In the data rows, zero lies at 4.5, halfway between 4 and 5.
Here are some points:
tensor([5, 6, 6, 4, 5, 5, 4, 4])
tensor([3, 1, 6, 3, 1, 7, 9, 4])
tensor([4, 5, 5, 5, 5, 5, 5, 4])
tensor([4, 2, 6, 7, 4, 5, 5, 4])
tensor([6, 3, 3, 6, 7, 1, 3, 3])
tensor([5, 4, 4, 5, 5, 5, 5, 5])
tensor([3, 5, 7, 2, 2, 7, 7, 4])
tensor([4, 5, 4, 3, 4, 4, 5, 7])
tensor([5, 6, 4, 5, 6, 4, 4, 5])
tensor([4, 3, 5, 2, 3, 5, 4, 3])
tensor([5, 5, 6, 5, 5, 3, 4, 5])
tensor([9, 5, 3, 7, 6, 1, 1, 9])
tensor([4, 3, 5, 5, 5, 4, 5, 2])
Here are 18 more points, each followed by its number:
tensor([5, 5, 2, 6, 6, 3, 3, 4]) 0
tensor([5, 3, 6, 3, 5, 5, 5, 4]) 1
tensor([8, 6, 0, 9, 8, 3, 2, 4]) 2
tensor([4, 6, 5, 5, 4, 5, 6, 8]) 3
tensor([8, 4, 5, 6, 7, 1, 3, 4]) 4
tensor([7, 5, 6, 3, 7, 3, 3, 6]) 5
tensor([5, 5, 5, 5, 5, 4, 4, 5]) 6
tensor([4, 6, 3, 7, 7, 4, 4, 4]) 7
tensor([3, 4, 5, 5, 5, 5, 4, 5]) 8
tensor([4, 4, 5, 4, 5, 5, 4, 5]) 9
tensor([5, 6, 5, 6, 5, 4, 4, 5]) 10
tensor([3, 4, 6, 4, 5, 5, 4, 4]) 11
tensor([4, 5, 4, 3, 3, 5, 4, 4]) 12
tensor([3, 7, 4, 5, 3, 5, 6, 4]) 13
tensor([0, 0, 4, 0, 2, 5, 6, 4]) 14
tensor([0, 3, 7, 2, 1, 9, 9, 8]) 15
tensor([5, 5, 5, 5, 6, 5, 3, 3]) 16
tensor([5, 5, 5, 3, 3, 6, 4, 4]) 17
Which of these numbered points is nearest to each point below, ignoring the 3 directions in which the first points spread most? Its number follows each.
tensor([5, 4, 5, 5, 5, 6, 6, 2]) > 16
tensor([4, 4, 5, 4, 5, 5, 4, 4]) > 9
tensor([4, 8, 0, 0, 5, 5, 1, 4]) > 12
tensor([7, 9, 0, 6, 4, 1, 2, 4]) > 13
tensor([0, 0, 5, 3, 1, 9, 9, 0]) > 0
tensor([5, 5, 4, 5, 5, 4, 5, 5]) > 6
tensor([9, 8, 1, 1, 9, 0, 0, 0]) > 12
tensor([4, 4, 4, 5, 5, 6, 6, 3]) > 7
tensor([7, 4, 6, 4, 5, 3, 4, 5]) > 4
tensor([6, 3, 4, 5, 4, 4, 4, 5]) > 17
